The rows below fall into families. The same turns and mirrors carry the whole set onto itself and the rows of a family onto each other. For each named row, which other rows are in its family? Write them in the order they are listed.
These 16 rows form 4 families of 4 rows each.
K_6: [-1.62 -1.28  1.01 -0.12  1.68  0.38  0.48 -0.35  2.29 -1.05  1.85  5.65
 -0.74  1.40 -0.32  3.46  0.35 -1.99  1.13 -1.34 -0.45]
K_624: [-3.47  1.71  2.16 -0.13  0.36 -0.47 -0.52  1.07 -1.63 -1.53 -4.15  0.96
 -1.43  2.15 -2.62 -2.47  0.08  0.55  1.70 -2.14 -0.83]
K_473: [-2.80  1.53 -1.20  3.25 -0.28 -0.19  0.97 -0.13 -2.95  2.86 -0.82 -2.90
  0.71 -1.28 -1.15 -1.65 -0.83  2.93  3.78  1.73  3.40]
K_71: [-1.22 -0.57  0.95 -0.48  2.01  0.65  0.25 -0.56  1.48  0.05  1.98  5.72
 -0.94  1.68 -0.86  3.45 -0.04 -2.55  0.05 -1.31 -0.75]
K_571: [-2.25  2.11 -1.73  2.81 -0.57  0.13 -0.06  0.56 -2.39  2.65 -0.83 -3.69
  0.34 -1.59 -1.15 -1.61 -1.33  3.32  2.73  2.26  2.33]
K_802: [-3.44  1.50  1.67  0.42  1.08  0.11  0.34  0.99 -1.85 -2.03 -4.32  1.65
 -2.04  1.98 -2.85 -1.58 -0.46  0.75  2.08 -2.14 -0.39]
K_585: [-2.82  1.27 -2.33  3.06 -0.92 -0.02 -0.56  0.36 -1.79  2.51 -0.89 -3.16
  1.35 -1.44 -1.43 -2.32 -1.14  2.90  2.98  1.48  2.84]
K_946: [-1.42 -1.02  0.03  0.24  2.23  0.48  0.17  0.72  2.69 -1.62  2.14  4.71
 -0.26  2.23 -0.29  4.30  0.03 -1.53  0.63 -0.29 -0.49]
K_965: [ 1.67  0.22 -1.71  0.04 -0.33  1.40  0.10 -1.30  0.66  2.96  4.86 -0.68
  0.56 -1.51  2.42  2.30 -0.52  0.47 -0.75  1.86  1.29]
K_476: [ 1.19 -0.60 -0.77 -0.01 -0.93  1.26  0.29 -1.36  0.17  3.70  5.24 -0.49
  0.52 -0.81  2.75  1.48 -0.02  1.06 -0.43  2.20  0.77]
K_664: [-3.08  1.27  2.67 -0.22  1.22 -0.76  1.18  0.98 -2.08 -2.15 -4.17  0.49
 -1.66  1.05 -1.98 -1.70  0.37  1.06  2.23 -2.20 -0.48]
K_407: [-1.55 -0.76  0.46  0.37  1.61 -0.26 -0.31  1.02  2.70 -0.54  2.16  5.71
 -0.92  1.14 -0.40  3.41  0.84 -2.23  0.73 -0.84  0.23]
K_317: [ 2.38 -0.47 -1.07  0.11 -0.87  1.81  0.26 -1.76 -0.17  3.79  4.51  0.45
  0.49  0.50  1.89  1.63 -0.18  1.51 -0.63  2.38 -0.28]
K_570: [-2.03  1.84 -1.46  2.71 -0.60  0.55 -0.21 -0.16 -2.12  2.00 -1.28 -4.76
 -0.19 -1.81 -0.21 -1.71 -1.06  2.92  2.62  1.25  2.33]
K_398: [ 2.11 -0.88 -1.21 -0.12 -1.23  1.30  0.01 -1.00 -0.01  3.72  4.77  0.41
 -0.02 -0.96  2.57  0.66  0.52  1.10 -1.22  1.34  0.81]
K_785: [-4.16  1.17  2.01  1.44  1.46 -0.03 -0.07  0.28 -1.81 -0.74 -4.38  1.33
 -2.09  1.67 -3.08 -1.16 -0.12  0.13  2.71 -2.20 -0.56]

Same family as K_624: K_585, K_407, K_398
Same family as K_476: K_6, K_571, K_802
Same family as K_473: K_946, K_664, K_317
Same family as K_785: K_71, K_965, K_570

The rows below fall into families. The same turns and mirrors carry the whole set onto itself and the rows of a family onto each other. For each named row, which other rows are in its family? Write them in the order they are listed.
These 15 rows form 3 families of 5 rows each.
K_500: [ 1.17  5.24 -0.45  1.35  1.53  1.66  4.49 -0.24 -4.90 -1.58 -1.75  3.81
 -4.13 -1.71  1.60 -1.26 -0.04  4.29 -2.13  1.71]
K_852: [ 1.48  2.09 -0.70 -3.59 -0.68  0.86  4.55 -1.69 -2.63 -1.83  1.23  1.69
 -3.99 -0.02  5.17  3.61 -0.57  9.34  0.47  3.57]
K_935: [ 3.11 -0.86 -1.23  0.89  0.91  2.56  4.10 -3.71 -1.51  0.95  0.36 -1.72
 -3.92  2.94  1.34 -0.05 -1.94  8.84 -5.19  2.99]
K_113: [ 1.41  0.86 -0.11 -4.76 -0.88  0.23  3.24 -1.88 -1.84 -2.85  1.09  0.33
 -3.26 -0.27  4.38  1.23 -0.80  9.56  0.38  3.26]
K_330: [ 1.21  1.62  1.51 -3.46 -0.62 -0.91  6.35 -1.06 -2.39 -3.10 -0.46 -1.69
 -4.96 -0.21  3.44  2.06  0.24  7.79  0.15  3.49]
K_661: [ 3.31  3.43 -1.40  3.02 -3.07  2.22  2.09  0.09 -3.98 -0.42  0.92 -3.60
 -2.12 -1.24  4.19  1.33  2.91  5.14 -1.42 -0.35]
K_741: [-2.10  4.38 -5.36  1.36 -2.95  1.69  2.59  0.12 -0.34 -2.06 -1.35 -2.80
 -3.22  1.71  1.55  0.37 -0.46  9.67 -4.08  6.10]
K_176: [ 2.68  4.84 -1.56  2.80 -3.30  1.88  0.46 -1.04 -5.20 -0.72 -0.56 -3.89
 -2.39 -0.26  4.50  1.00  3.22  6.77 -2.06  0.74]
K_7: [-3.23  2.77 -4.64  3.77 -3.04 -0.13  2.80  0.54 -1.27 -0.47  0.03 -1.12
 -2.72  0.13  1.63 -1.49  0.81  8.97 -2.25  5.79]
K_828: [ 2.33 -2.13 -3.87 -1.07 -0.37  2.88  4.29 -2.28 -2.01 -1.68 -0.39 -0.21
 -4.00  3.70  1.20  1.25 -2.13  5.80 -5.47  1.97]
K_334: [ 3.97 -0.53 -3.58  0.61 -1.11  2.94  3.55 -3.84 -1.86  1.38 -0.53 -0.35
 -3.66  3.96  1.43 -1.42 -1.70  7.80 -5.16  2.77]
K_493: [ 1.52  5.83  0.32  1.18  1.66  0.38  3.95  0.01 -2.41 -1.69 -2.24  3.75
 -3.53 -0.56  2.84  0.00 -0.90  4.03 -2.81  2.26]
K_605: [-0.21  7.08 -1.56  1.18 -1.33  0.94  4.60 -0.79 -3.35 -0.52 -1.64  2.38
 -5.36  0.69  2.81  0.94 -1.12  2.80 -1.26  1.05]
K_386: [ 1.34  2.64 -1.21  3.46 -4.16  3.58  2.17 -2.25 -3.45 -2.62  0.30 -4.22
 -2.79 -1.10  1.92 -0.54  2.80  4.66 -1.38  0.97]
K_950: [-2.87  2.05 -5.22  3.07 -2.04  0.19  1.11  0.72 -1.94 -1.18  0.66 -0.42
 -1.46  1.51  0.03 -0.32 -0.10  8.88 -2.13  4.93]

Same family as K_493: K_113, K_661, K_7, K_334
Same family as K_950: K_500, K_852, K_935, K_176

